In the rows, 128 means zero.
Where one turn sends some rows of the set: a few examples, then the rows asked
Boruv: [138 145 134 129 124 143 106 140 122 159 171 140 126 143 177 135]
kuzud: [143 111 130 166 134 148  90 139 118 148 168 107 141 145  97 152]
sudob: [160  88 127 146 130 157 156 113 125 145 143 113 142 134 142 141]
dozo: [160 145 115 155 132 130 127 114 111 117 152 113 140 187 149 143]
Mav: [150 111 131 159 143 173 103 134 101 109 109 101 118 160 145 131]
gofus: [145 114 145 125 135 155 105 119 129 137 134 105 108  94 124 102]
Kugi: [132 161 132 129 123 142 146 139 105 142 110 141 151 155 155 116]
togep: [149  82 135 154 128 147 151 128 109 111 146 136 132 133 107 128]
libe: [134 134 144 131 123 135  62 135 123 129 113 128 114 133 160 130]
Ritot: [124 147 144 145 126 124  84 161 112 154 123 134 132 166 144 152]
vil: [145  89 113 151 102 150 140 123 128 130 134 120 137 107 121 157]
Pilos: [147 139 137 144 119 147 108 133 120 190 148 125 131 114 136 136]
mukop: [139 134 142 123 147 136 142 107 130 141 151 107 135 151 103  92]
bepi: [140  99 140 135 125 142 176 138 117 137 134 129 132 113 127 134]
kose: [125 153 114 144 106 128 136 160 114 133 110 111 105 126 143 162]
ruge: [116 110 128 141 135 162  77 157 123 119 161 115 149 152 134 149]
tilal: [113 151 137 109 134 105 121 138 140 112 117  95 114 161 129 129]
poka: [ 85 141 116 124 114 144 127 163 133 138 128 118 137 162 106 133]
Mipa: [113 137 131 134 125 120 131 148 130 132 152 108 137 129  74 135]
zorud: [148 104 117 156 104 135 156 119 117 142 146 147 145 139 114 141]
gil: [122 126 125 129 133 150 127 114 129 130 140 106 100 190 120  98]
delu: [129 130 123 134 122 136 109 142 116  68 123 117 131 119 133 135]
Vuka: [140 146 140 112 134 123  96 105 136 126 120 112 119 161 162 108]
bavat: [126 129 131 120 118 140 108 132 130 117 145 115  73 118 149 113]
visiz: [120 131 143 142 147 120  93 155 121 117 128  99 123 187 117 152]

delu moves to kose
Boruv moves to gil
sudob moves to togep
Now these:
libe moves to tilal
mukop moves to kuzud

Where one turn sends some rows of the set: a few examples, then the rows asked
mudo: [135 108 131  99 150 145 128 124 161 103 102 131 142 144 143 165  99  96
  94 164]
Gol: [140 142 145  92 146 164 116 126 151 125 100 131 132 160 165 155 104 114
  94 157]
guti: [125 147 111 165 143 123 126 121 128  85  74 152 104 172 129 114  94  99
 119 109]
lefa: [116 120 124 166 145 133 119 113 129 135 111 139 118 181 144 116 149  93
 113  90]
Vutig: [140 146 139  88 121 155 115 135 160 130 101 127 123 160 154 157 111 119
  95 156]
rero: [135 136 128  91 107 139 120 137 168 119 102 124 124 153 141 164 110 113
  99 156]
tes: [161 134 121 115 151 138  59 140 132 118 105 147 125 131 151 147 104 124
 160 123]
rivu: [161 107 139 121  83 156 114 120 118 102 109 121 126 153 128 175 125  96
 132 146]
Leteb: [157  93 136 126 103 157 116 113 115  94 109 123 135 150 128 178 122  86
 134 149]
lipi: [158 116 117 118 163 133  66 133 134 107 105 144 132 124 146 150  97 116
 159 127]
pefe: [138 123 139  97 158 160 124 122 154 113 101 136 145 154 159 160 102 104
  92 162]
bim: [168 126 152 118 102 179 105 116 103 118 108 129 126 165 149 167 126 105
 129 141]
Tage: [125 152 108 163 135 122 124 123 131  87  73 151 100 172 131 114  94 101
 118 108]
rakoz: [127 152 114 164 149 128 124 118 124  87  73 154 106 174 137 116  93  99
 117 108]
Kobaf: [128 160 112 159 138 129 122 122 126  96  76 154  98 180 140 111  97 105
 117 108]
fon: [166 114 156 123 120 182 111 110 101 110 105 130 138 164 150 169 123  95
 127 144]
Kisor: [159 127 122 116 164 138  62 136 130 116 107 145 131 131 152 148 102 121
 160 123]
diru: [117 121 118 163 130 122 118 117 134 136 114 138 112 181 136 118 150  96
 114  91]
Zelup: [161 121 145 117  81 167 106 122 112 115 110 124 121 160 137 171 128 104
 129 142]
gare: [117 112 121 166 149 127 119 110 130 131 111 139 121 180 141 116 147  89
 112  92]
pamo: [115 116 114 165 132 119 120 114 136 129 113 136 116 176 135 119 148  94
 114  94]
Puve: [128 159 116 164 145 130 123 120 124  93  74 155 102 177 140 111  94 104
 118 110]
Duka: [159 134 116 113 141 129  62 143 138 116 105 140 122 128 146 149 104 125
 162 125]
bafip: [133 117 123  98 120 133 128 132 171 106 104 126 132 145 137 168 105 101
  98 164]
Susu: [118 124 123 164 138 127 117 114 131 136 111 137 114 183 143 115 149  95
 115  88]
zeg: [154 123 112 115 141 123  66 141 142 110 107 142 123 125 139 150 101 119
 162 126]
gelep: [162  95 146 125 122 171 118 108 105  98 107 131 142 152 140 174 119  85
 130 150]
mosik: [115 109 118 167 141 124 125 113 134 126 112 137 119 176 135 119 143  89
 115  93]
fofo: [126 159 110 162 132 124 124 125 128  93  74 152  98 176 134 111  99 106
 120 106]
git: [156 114 112 118 153 126  66 139 139 103 106 144 131 122 140 152  97 116
 160 127]

rivu moves to Leteb
pefe moves to Gol
guti moves to rakoz
Now these:
lefa moves to Susu
tes moves to Duka

